[117 163  88 107 139 194 105  75 151 174 116 149 144 140 171]  k813
[117 163  88 107 139 194 105  75 151 174 116 149 128 115 100]  k14
[104  75 151 108 147 185  75  97 111 169 115 175 131 155 182]  k320
[128  91 161 134 138  79 105 189  63  90 135 152  97 144 116]  k822
[146 156  91 125 126 112  97 162 140 132 132  88 145 109 108]  k275
[119 146 135 136 108 162 145  77 182 166 119 102 161 105 136]  k422
[115 138 130 126 126 162 112  97 140 159 119 136 142 128 152]  k254
q: [126 162 112  97 140]  k254
q: [145  77]  k422
q: [ 63  90 135 152  97 144 116]  k822
q: [117 163  88 107 139 194 105  75 151 174 116 149 128 115 100]  k14
q: [134 138]  k822

[139 127 120 143 142 128 116 145] : k316
[122 145 126 129 117 146 139 127] : k657
[146 129 133 139 123 112 144 137] : k864
[135 138 110 145 121 132 151 151] : k769
[143 129 122 149 146 117 121 150] : k145
[144 123 129 133 139 102 114 147] : k276
[123 137 119 114 138 107  75 125] : k532
q: [145 126 129 117 146]  k657
q: [135 138 110 145 121]  k769
q: [123 129 133 139]  k276

[122 114 100 153 139 169 139 162 158 116 107 148 124 115 115 102 119 139
 104 135 152 120 132 155 146] -> k192
[158 137 165 165 116  87 163 166 140 161 148 118 164 155  94 146 141 124
 101 104 144 150 149 149 120] -> k706
[ 95 134  98 156 141 117 158 141 110 145 139 105 102 119 114 126 146 158
 122 113 100  98  99 160 155] -> k556
[161 149 156 112 111  89 116 109 138 147 138 135 167 152 107 148 133 108
 116 123 154 164 166 107 105] -> k351
[155  95 163 141 140 146 133 166 174 110 105 155 141 124 108 107 112 136
 100 135 167 143 154 143 136] -> k386
[114 156 110 116 113  74 123  93  97 151 153 110 126 135 133 153 139 128
 145 112 105 121 114 110 115] -> k676
[128 111 135 160 144 113 154 163 139 130 130 129 122 126  91 113 135 151
  91 109 136 112 119 159 152] -> k126
[167 105 167 122 113 121 122 143 162 122 111 155 160 148 119 132 146 115
 102 139 155 135 120 152 104] -> k739
[105 151 101 155 139  84 157 133 101 153 157 101 109 128 110 144 162 154
 126 105 101 104 105 155 153] -> k364
[165 143 160 107 113  93 112 115 142 146 132 145 161 154 105 153 126 109
 115 127 164 161 164 102 100] -> k191
q: [115 102 119 139 104 135 152 120 132 155 146]  k192
q: [122 113 100]  k556
q: [ 89 116 109 138]  k351
q: [166 174 110 105 155 141]  k386

[124 133 110 123] -> k277
[116 129 118  73] -> k387
[123 130 131 123] -> k513
[118 129 118 123] -> k67
q: [118 123]  k67
q: [118 129 118 123]  k67

[136 115 168  94 159 144 124 118] = k88
[140 164 154 165  97 167 153 163] = k412
[160 182  97 129 166 108 172 104] = k71
[136 115 168  94 159 144 124 154] = k829
[116 157 182  97 165 186 115 161] = k754
[134 151 110 154 129 131 148 149] = k371
[161 132 148 124 178 139 166 131] = k265
[ 91 155 176  96 134 186  84 161] = k665
q: [157 182  97]  k754
q: [ 97 165]  k754
q: [115 161]  k754
q: [165 186 115 161]  k754

[182 117 153 138 123 115  95 128 171 112 179 179 103 123 123 126 165 135
 159] -> k113
[141 143  93 106 106 144 153 134  89 126  98  90 151 131 134 135 107 129
 111] -> k87
[ 77 104 140 102 103 130 109 130 149  97 129 179 117 153 138 107 139 146
 160] -> k543
[ 83 108 113 132 101 118  98 132 148 103 186 140 108 101 116 136 164 127
 140] -> k910
q: [179 117 153 138]  k543
q: [104 140 102 103 130 109 130 149  97]  k543

[106 109 122 136 150  90 126 151 124 123 131  81 119 122  72 131 103 134
 114 167 109 113 137 105 136 111 138 105 127 146 116 133 138 145 121 107
 134 137 133 118 144 135 129 130 129 146 119 115 151 121 116 146 135 136
 126 117 113 152 116 147 148 143]  k312
[116 129 131 134 132 126 122 128 125 123 131 139 118 130 137 132 128 129
 128 118 148 117 128 114 135 109 132 104 149 140 130 124 145 162 132 118
 131 134 138 123 135 143 133 128 139 153 133 132 153 116 122 151 125 136
 133 113 123 142 126 130 139 139]  k32
[142 137 124 122 116 145 122 118 123 130 112 142 129 131 166 113 138 125
 135 119 138 146 141 117 135 111 130 106 152 138 133 123 144 163 134 122
 131 132 139 125 133 144 134 127 140 153 136 134 151 116 124 151 123 136
 134 114 125 138 128 126 137 138]  k547
[106 109 122 136 150  90 126 151 124 123 131  81 119 122  72 131 103 134
 114 167 109 113 137 105 136 111 138 105 127 146 116 133 138 145 121 107
 133 136 138 121 139 141 132 129 136 152 128 125 154 117 119 151 130 137
 130 114 118 147 122 138 143 142]  k406
[137 130 127 124 123 135 140 126 133 130 131 130 138 129 124 133 132 128
 129 127 132 141 134 119 133 112 130 107 154 136 136 122 145 164 136 124
 130 131 139 126 130 144 133 127 140 151 138 137 149 116 125 150 122 135
 134 115 127 136 130 124 134 136]  k57
[108 137 132 138 133 133 127 127 123 114 134 160 110 138 158 141 135 132
 130 100 113 132 149 108 136 109 136 103 137 144 122 129 141 154 126 111
 133 136 136 120 141 139 131 129 134 151 125 122 153 118 118 150 131 136
 130 114 116 150 119 141 146 143]  k286
[149 108 136 108 126 130 131 129 126 127 122 126 129 130 133 125 129 128
 128 131 121 115 106 106 136 110 138 104 132 145 119 131 140 150 123 109
 134 137 135 119 143 137 130 130 132 149 123 118 152 119 117 148 133 136
 127 115 114 150 118 145 147 143]  k567
[126 125 142 130 128 124 101 118 130 140 134 134 125 118 127 118 123 121
 131 119 123 112 119 111 136 109 134 103 146 142 127 125 144 160 130 116
 131 135 138 122 137 142 133 129 137 153 132 128 153 117 120 151 127 137
 131 114 120 145 124 134 141 141]  k733
q: [149 108 136 109]  k286
q: [150 122 135 134 115 127 136]  k57

[121 151 140 146  83 141  90 124 111  90 155 125 160 149 162 149 154 100
 139 155  79 133 150 143 131 173 141 150  78 159 125 170 161  87  75 125] -> k251
[ 88 170 144 111  90 104 120  80  87 172  79  84 168 141 155 172 117 181
 170  87 131 126 150 123 132 157 175 137  76 118 140 156 169 164 140 150] -> k243
[121 151 177 146  83 141  90 124 111  90 155 150 160 149 162 149 154 100
 139 155  79 133 150 143 131 173 141 150  78 159 125 170 161  87  75 125] -> k236
[141 101 137 135  85 147 145  84 173 133 171 117 100 109  87 168  80 151
 161 180  98 173 157 160 165 114 149 139 109 155 150 143 174  77  91 134] -> k632
[ 88 170 144 111  90 104 120  80  91 172  79  84 168 141 155 172 117 181
 170  87 131 126 150 123 132 157 175 137  76 118 140 156 169 164 140 150] -> k125
[105 177 144 141  82 156 107 117  92 105  86 117 114  80 175 122 155 150
 137 155 100  82 167 122 148 140 120 181 142  93 165 142 180  99  86 143] -> k694
[105 127 168 137 152 174 112 139 163 174 169 125 104 179 111 141 142  88
 150 137 105 169  77 149 134  88 123 180 132 170 129  93 134 129 108  93] -> k232
q: [ 88 170 144 111  90 104 120  80  87 172  79  84 168 141 155 172 117 181
 170  87 131 126 150 123 132 157 175 137  76 118 140 156 169 164 140 150]  k243
q: [168  80 151 161 180]  k632
q: [121 151 177 146  83 141  90 124 111  90 155 150 160 149 162 149 154 100
 139 155  79 133 150 143 131 173 141 150  78 159 125 170 161  87  75 125]  k236

[121 119 139 128 133 130 122 117 119 130 132 126 133 139 119 117 133 125
 127 130 124 117 131 123 118 126 136] -> k446
[133 120 130 116 121 133 127 121 124 134 133 124 125 128 116 136 127 122
 127 118 129 120 123 124 124 121 124] -> k987
[133 139 119 116 133 125 127 130 119 130 132 126 133 139 119 117 133 125
 127 130 124 117 114 123 118 126 136] -> k37
q: [127 130 119 130]  k37
q: [121 119 139 128 133 130 122 117 119 130 132 126 133 139 119 117 133 125
 127 130 124 117 131 123 118 126 136]  k446
q: [119 116 133 125]  k37
q: [133 139 119 116 133 125 127 130 119 130 132 126 133 139 119 117 133 125
 127 130 124 117 114 123 118 126 136]  k37

[133 155 112 158 125 130  90 150 167 137 122 122 149 116 143 135 140 136
 108 126 130 146 127 118 104 138 141 137 125 105 134 126 129 123] = k617
[127 153 144 114 146 135 140 136 124 143  96 122 138 155 130 119 129 133
 126 103 123 119 119 136  91 125 144  88 102 143 126 150 131 145] = k721
[132 135 126 103 160 103 136 186 135 135 159 103 124 145 126 150 127 125
  97 116 123 112 119 118 117 133  72 127 137 147 132 101 136 108] = k758
[126 124 127 118 140 100  60 124 118 134 134 135 129 130 134 151 126 145
  87 155 128 169 135 126  75 132 129 120 139 128 121 112 128 138] = k511
[133 142 146 141 135 113  93 135 125 139 178 110 118 113 141 102 124 121
 144 109 135 109 122 124  61 122 112 144 138 133 136 152 113 125] = k673
[124 119 111 122 128 106 155 131 112 123 107  90 133 133 131 117 126 117
 106 138 141 130 122 122  61 124 125 118 137 137 128 137 131 148] = k261
[138 118 118 166 117 157 112 129 154 138 158 132 134 120 154 140 121 136
 127 110 128 125 122 117 121 119  97 109 123 129 137 107 133 136] = k964
[133 113 155 131 116  81 102 159 159 130  74 122 126 128 143 134 131 122
 135 107 129 120 138 113 125 121 165 139 116 107 125 112 114 113] = k748
q: [150 131]  k721
q: [123 107  90 133 133 131 117 126 117]  k261
q: [138 118 118 166 117 157 112 129 154 138 158 132 134 120 154 140 121 136
 127 110 128 125 122 117 121 119  97 109 123 129 137 107 133 136]  k964
q: [130 146 127 118 104 138 141 137 125]  k617
q: [122 124  61 122]  k673
q: [133  72 127 137 147]  k758

[153 145 120 121 134 110 126 102 129 113 136 121 139 125 122 159  87 123
 149 133 155 153 138 137 137 145 139 116 106] : k500
[125 133 160 160 124 132 118 145 133  91 126 119 131 172 121 147 105  89
  88 152 100 100 136 139 153 134 139 136 100] : k773
[138 134 162 125 149 137 140 130 130 126 142 136 154 101 142 112 111 136
 124 145 148 140 121 141 125 107 130 151 145] : k637
[151 128 123 105 128 154 127 112 127 104 125 122 128 131 120  91 146 118
 128 117 126 113 149 127 136 117 105 114 120] : k951
[155 101 142 112 111 153 140 166 159 126 107 129  73 149 118 132 138 133
 132 108 135 124 140 137 119  91 137 161 150] : k408
[130 123 129 142 112 143 141 138 161 132 138 145 135 141 159 143 178 137
 121 124  90 104 148 162 117  98 148 116  97] : k257
[151 128 123 105 134 154 127 112 127 104 125 122 128 131 120  91 146 118
 128 117 126 113 149 127 136 117 105 114 120] : k30
[108 118 124 144 141 141 109 158 133 146 143 137 116 155 124 135 136 112
 135 152 127 153 149 146 152 106  94 122 122] : k929
[138 134 140  97 123 164 118 133 125 103 145 113 138 107 113 106 118 133
 103 106  94 132 144 116  98 137 124 100 138] : k797
[125  99 149 133 128 107 110 102 122 113 141 104 125 122 110 113 123 106
  80 129 157 106 128 138 135 126 134 147  97] : k418
q: [129  73 149 118 132 138 133 132]  k408
q: [123 106  80 129 157 106]  k418
q: [130 123 129 142 112 143 141 138]  k257
q: [154 101 142 112 111]  k637
q: [138 134 162 125 149 137 140 130 130 126 142 136 154 101 142 112 111 136
 124 145 148 140 121 141 125 107 130 151 145]  k637
q: [120 121 134 110 126 102 129 113 136]  k500
q: [151 128 123 105 128 154 127 112 127 104 125 122 128 131 120  91 146 118
 128 117 126 113 149 127 136 117 105 114 120]  k951

[111 101 169 121 138  59 120 165 132 142  76  94 137 149 140  96 150 117
 183 163 118 128 165 114 128  88 125  98 118 155 190 111 104 130 131 102
 161 153 120 147 140 153 121 127 145 117  90 135 167 119 155 119 109 129
  98 136] = k726
[142 194 156 147 114 139 112 109 111 116 121 122 165 149 144 154 119 161
 138 139 121 159 114 135 133 117 130 138 104 144 184 116 167  99 131  97
 193 118 137  91  95 122 152 154 121 172 179 137 107 147 147 102 147  84
 141 109] = k195
[111 101 169 121 138  59 120 165 132 142  76  94 137 149 140  96 150 117
 183 163 118 128 128 165 126  88 125  98 118 155 190 111 104 130 131 102
 161 153 120 147 140 153 121 127 145 117  90 135 167 119 155 119 109 129
  98 142] = k249
[121 155 169 121 138  59 134 165 132 142  76  94 137 149 140  96 150 117
 183 163 118 128 165 126 128  88 125  98 118 155 190 111 104 130 131 102
 161 153 150 147 140 153 121 127 145 117  90 135 167 119 155 119 109 106
 131 142] = k937
q: [128 165 126 128]  k937
q: [111 101 169 121 138  59 120 165 132 142  76  94 137 149 140  96 150 117
 183 163 118 128 165 114 128  88 125  98 118 155 190 111 104 130 131 102
 161 153 120 147 140 153 121 127 145 117  90 135 167 119 155 119 109 129
  98 136]  k726
q: [111 101 169 121 138  59 120 165 132 142  76  94 137 149 140  96 150 117
 183 163 118 128 128 165 126  88 125  98 118 155 190 111 104 130 131 102
 161 153 120 147 140 153 121 127 145 117  90 135 167 119 155 119 109 129
  98 142]  k249
q: [144 154 119 161 138 139]  k195

[126 116 127 144 157 126 144 152 127 131] : k152
[101 144 169 147 173 127 148 150 136 115] : k880
[126 135 137 102 126 120 101 116 143 118] : k183
[124 139 121 135 117 104 123 139 117 136] : k10
[141 120 127 138 126 116 129 139 126 124] : k520
[141 120 127 138 126 116 129 139 126 134] : k457
[ 86 137 193 142 158 153 110 138 173  98] : k16
[118 124 138 131 112 118 140 115 131 181] : k938
[ 98 128 148 144 157 126 144 118 127 131] : k58
q: [144 169 147 173 127 148 150 136 115]  k880
q: [153 110 138 173]  k16
q: [141 120 127 138 126 116 129 139 126 134]  k457
q: [124 138]  k938

[145 150  86 154 135 153 147 136]  k724
[177 112 159 157 144 146  99 117]  k486
[159 112 177 157 144  61 121 168]  k359
[101 118 168  91 130  93 128 127]  k812
[156 129 100 165 142  92 132 153]  k902
q: [ 92 132 153]  k902
q: [159 112 177 157 144]  k359
q: [145 150  86 154 135 153 147]  k724

[151 154 149 151 108 148 111 116 132 124  91 123 148 127 145  88 105 158
  93  98 146 111 117 151 149 144 152 131 111  96 146 154 148 152 150  90] : k132
[126 122 118 103 138 109 100 133 122 148 134 142 132 142 131 137 126  99
 135 137 127 149 144 117 133 144 106 144 144 130 128 117 129 134 131 133] : k579
[136 122  91  92 186  87  93 177 152 122 173 114 144 107 148 179 154 105
 167 183 147 135 128 133 142 137  85 110 144 162  93 110 147 136 141 175] : k619
[ 89 112 159 141 114 154 141 127 134 142 135 161  85 162  84 134 136 134
 141 116  86 150 156 100  86 111 150 148 150 141 165 127  83  90  86 134] : k112
[164 157 130 139 132 130 143 111 116 114 106 107 164 107 163 105 113 154
 104 136 144 123 140 120 138 125 137 111 109 106 124 150 166 163 165 107] : k522
[124 131 145 133 114 139 132 111 116 140 113 144 123 146 121 113 117 130
 117 111 120 137 140 123 125 136 138 144 134 117 149 134 121 128 124 112] : k239
[106 110 120 107 153 114 106 158 144 139 161 143 110 140 112 164 148 107
 161 155 111 152 149 108 110 124 109 134 154 157 128 111 109 109 108 161] : k765
q: [111 120 137 140 123 125 136 138 144]  k239
q: [166 163 165 107]  k522
q: [142 132 142 131 137 126  99 135 137 127 149 144]  k579
q: [132 111 116]  k239
q: [138 109 100 133 122]  k579
q: [117 129 134]  k579

[ 86 175 122 126 105 168]  k118
[121 126  73 151 107  72]  k47
[175 122 126 104 166 105]  k808
q: [ 86 175 122 126 105 168]  k118
q: [175 122 126 105]  k118
q: [122 126 104 166]  k808

[129 136 104 125 100 137 139 116  90 177 143 103 139 150 124 134 149 108
 105 111 155 109  98 134 115 109 129 140 156  72 113 140  91 175 132 144
 130 119  98 122 135 168] = k170
[168 122 149 103 159  90 116 124 194  91 103 142 126 151 145 126 107 154
 185 131  88 159 170 122 126 163 118 165  94 151 143 110 150  67 150 129
 137 110 152 135 115  93] = k301
[ 95 132 102 154 104 161 138 130  60 171 151 114 128 109 109 128 151 107
  72 124 165 107  90 133 133  93 140 101 169 104 112 145 107 195 107 128
 120 145  93 123 141 158] = k626
q: [129 137]  k301
q: [109 129]  k170
q: [134 149 108 105 111 155 109  98 134 115 109 129]  k170
q: [170 122 126 163 118 165  94 151]  k301

